One turn moves each row of this set onto another row. After a few examples, where does it send each row asked below?
giv: -40 -20 -4 14 -20 17 -20 -4 25 -12 -22 0 -16 0 36 -14 -29 36 -24 -20 -8
 -33 57 -14 -1 20 -5 -23 1 -17
Lozef: -30 32 43 27 12 -5 -15 -44 27 -36 17 -21 -17 6 4 -25 -14 49 -8 -4 -20 5
 44 5 13 52 8 -4 19 -23
bila: -41 -3 28 -2 9 7 -16 3 12 -38 4 20 27 28 50 -34 -1 15 -24 -45 3 -19 6 6
 11 35 0 -26 26 -30
Bubu: -75 -6 50 48 42 10 -28 0 7 14 -1 -20 16 -23 9 -4 -6 51 -24 -2 -26 -13 31
 -14 -1 42 23 -10 28 -2
nopi: -30 30 29 0 10 -1 -29 24 22 -43 10 11 -8 3 35 -4 -34 33 -20 -5 -36 -1 16
 -30 -9 10 21 -12 -9 -39
sur: -37 -2 -31 32 35 28 -9 10 8 -2 -6 -6 13 15 -2 3 26 8 -17 -32 21 8 22 5
 19 37 -3 -22 16 -11
Bufi: -52 -4 22 -7 9 20 -28 -6 13 0 7 -42 -5 -10 -10 -8 7 68 -4 -6 8 6 40 -2
 -18 27 2 -36 11 2
zuka: -32 29 2 -3 26 21 -16 31 3 -35 -32 23 -13 -28 0 -13 6 10 -10 -1 23 17 32
 0 5 21 30 -3 15 -41
kome: -70 -3 33 9 2 29 -26 11 1 -47 33 0 -24 3 12 4 8 39 -53 14 -3 7 5 13 2 18
 12 9 -5 5
tuso: -27 10 57 19 5 12 -21 16 23 -17 1 25 22 17 55 -21 2 7 -38 -6 -12 -3 4 20
 15 4 5 7 51 -16
num: -38 0 25 18 14 11 -8 -1 13 23 1 -6 10 33 -36 -10 17 -13 -20 13 2 12 31
 13 18 37 5 10 18 -11
bege: -16 3 1 11 -18 19 -16 -1 25 -24 25 -2 9 43 22 -10 -9 9 -39 -24 6 -17 -9
 6 8 16 2 -10 4 -5
batup: -27 11 45 22 2 20 8 6 5 -5 -17 22 3 22 50 -2 5 -2 -36 0 -24 10 14 11 13
 6 2 11 55 -5
nofo: -26 -6 32 13 14 27 -11 0 28 10 -12 -5 11 19 -35 -12 15 4 -7 23 2 8 21 13
 12 44 28 1 38 7
fuge: -20 16 39 24 38 21 -14 20 8 -7 -16 14 33 -13 7 -8 15 15 -4 4 -10 27 7 23
 13 47 37 -18 52 -23
Ledi: -13 33 41 27 20 -1 -21 33 9 6 3 -17 7 4 20 -5 -15 27 -30 -4 20 20 42 22
 -11 7 3 14 38 -53
Foga: -46 -9 31 12 9 37 15 16 0 -12 -35 -10 -16 6 -2 -3 -17 6 -20 21 4 -27 29
 -21 -18 20 1 13 27 4
Loma: -33 -8 4 3 2 16 -16 -13 11 13 -16 -38 2 -7 -17 1 10 54 -6 -11 -4 -2 57
 -10 -10 22 14 -36 14 -17
dal: -22 7 18 29 26 -11 -40 9 7 16 5 -21 -3 -16 -10 11 15 34 -45 17 -5 29 45
 6 15 31 43 -16 -2 -22
mir: -26 -9 -23 18 32 21 -18 16 25 -12 -3 -5 13 22 -15 9 16 16 -12 -12 20 8 8
 -4 14 53 28 -19 19 2
vidi: -68 -25 27 12 31 11 -38 -11 -3 -50 5 -14 -15 9 37 -25 21 54 -31 -11 -2 4
 38 -19 -12 46 9 0 37 -31
zitun: -34 -8 61 15 32 -19 -44 5 2 -10 -12 26 4 -35 25 0 20 23 -37 0 -18 20 20
 0 -2 17 19 13 -11 -22
rikon: -46 45 11 1 33 -9 -23 7 37 -31 -1 10 4 -25 8 14 -11 43 2 -9 0 15 41 22
 -19 26 10 4 41 -31
tobi: -20 25 40 22 24 1 -22 12 3 -30 27 -35 -14 9 40 17 -1 43 -41 13 -30 10 29
 -1 -16 20 12 7 51 -21
fes: -55 -18 8 3 9 14 4 -22 -31 -10 2 -4 9 -6 11 -12 0 32 -39 -12 -21 -25 11
 -6 -28 33 7 6 46 -47
Mun: -26 4 2 2 1 28 -26 23 -13 3 4 -23 13 35 11 -19 -6 -27 -35 -11 12 -10 32
 6 -5 26 2 -22 34 -36
raz: -38 8 4 -12 12 -2 -47 38 27 -20 19 -16 -27 9 27 3 -13 41 -35 13 17 8 55
 1 1 28 15 -28 5 -8
lur: -54 -5 62 20 -1 15 -11 -9 -4 -12 -16 20 -1 -21 33 -19 -6 34 -26 -16 -50
 -33 30 -9 15 17 2 -11 1 -16
desu: -19 15 -2 -20 2 -9 -33 31 17 -10 10 -11 -14 6 8 22 -13 23 -31 0 10 -3 55
 -6 7 18 12 -26 -14 -13
rom: -24 7 8 24 -14 38 5 -10 12 -23 5 2 -6 37 25 -9 -4 5 -44 -26 8 5 7 12 11
 9 -8 -22 -2 -5
Loro: -41 2 27 -8 15 10 -10 3 -5 -34 -15 31 11 31 47 -29 0 -5 -28 -35 5 13 25
 0 7 36 6 -24 26 -46
kem: -76 2 33 3 -3 38 -35 18 -25 -29 -2 -22 11 -12 -2 -18 -24 22 -12 3 -8 -17
 12 -5 -34 35 13 -6 17 -28
timu: -33 12 14 25 30 13 10 13 -7 13 -16 12 29 -12 6 6 18 4 -4 -7 -23 21 13 29
 3 48 12 -9 50 -25
likan: -27 -8 -17 -4 -2 26 -26 19 4 -2 7 -22 14 32 5 -13 -8 -4 -23 -9 4 -31 16
 0 -5 44 20 -21 46 -19
Vaf: -57 -3 52 20 43 -19 -43 6 32 -15 2 25 5 -31 22 4 -4 23 -28 5 -14 10 16
 -9 -17 24 15 25 1 -12
Tezud: -39 17 25 22 20 0 -59 4 1 10 26 -29 2 -29 -14 -7 11 41 -36 12 -8 23 20
 -1 2 25 39 -9 5 -19
Bog: -38 -3 -6 35 29 3 -5 7 -12 -38 3 12 -16 3 11 4 -15 10 -56 7 6 -1 1 -21
 12 55 27 6 -16 -19
dumut: -40 -2 25 27 37 1 -14 -23 -3 -8 1 -10 -5 -10 39 -27 9 53 -21 -35 19 -9
 44 13 27 49 -20 0 34 -28
Vuz: -40 -8 1 25 -11 20 -28 3 39 -22 -9 -15 -25 12 40 -25 -30 56 -19 -2 -16
 -18 48 -23 -13 14 5 -20 19 -23
dufi: -59 5 49 0 11 14 -16 -15 23 -26 -5 19 -10 -34 31 -21 -18 33 -10 -2 -48
 -31 25 -3 2 26 6 -6 12 -9
bik: -24 7 46 43 30 -4 -2 -19 3 -12 -22 18 13 24 17 -25 7 0 -11 -11 -13 30 10
 -14 32 55 9 9 13 -21
bol: -28 9 29 10 -1 -9 -32 33 10 -23 -4 25 6 4 41 7 -29 21 -38 -17 -22 -6 23
 -24 -13 1 14 -6 -19 -42
kopif: -22 5 67 51 29 14 -13 -10 24 -20 -16 16 28 18 22 -35 8 22 -12 -11 -8 17
 6 -3 32 38 13 -3 23 -11
kan: -71 31 33 21 15 13 -32 8 34 -7 -12 -10 -1 7 -10 -7 -34 20 -5 15 2 -31 58
 -10 10 24 4 22 34 1
nobip: -31 16 43 -4 23 -15 -8 -8 -9 -11 42 -2 -2 21 11 14 9 29 -54 -4 2 -1 11 2
 17 12 -8 26 7 -14
zom: -57 26 -11 51 17 23 -48 15 12 -36 -7 -5 0 -27 8 1 -24 28 -15 -7 9 4 7
 -15 10 28 17 10 -6 -12
Kaze: -54 -24 63 35 39 5 -11 -3 -2 19 -23 -20 11 -17 9 5 13 48 -22 2 -23 -6 48
 -3 -3 39 13 -16 23 -2
ziz: -40 36 43 40 8 36 16 -1 18 -10 -17 -10 -12 10 -13 -27 -15 45 -9 -12 7 -2
 47 3 35 21 9 -12 6 -19

giv goes to -> dal
Vaf goes to -> Vuz
And these:
batup goes to -> Mun
nofo goes to -> tuso
kem goes to -> rikon
zuka goes to -> dumut

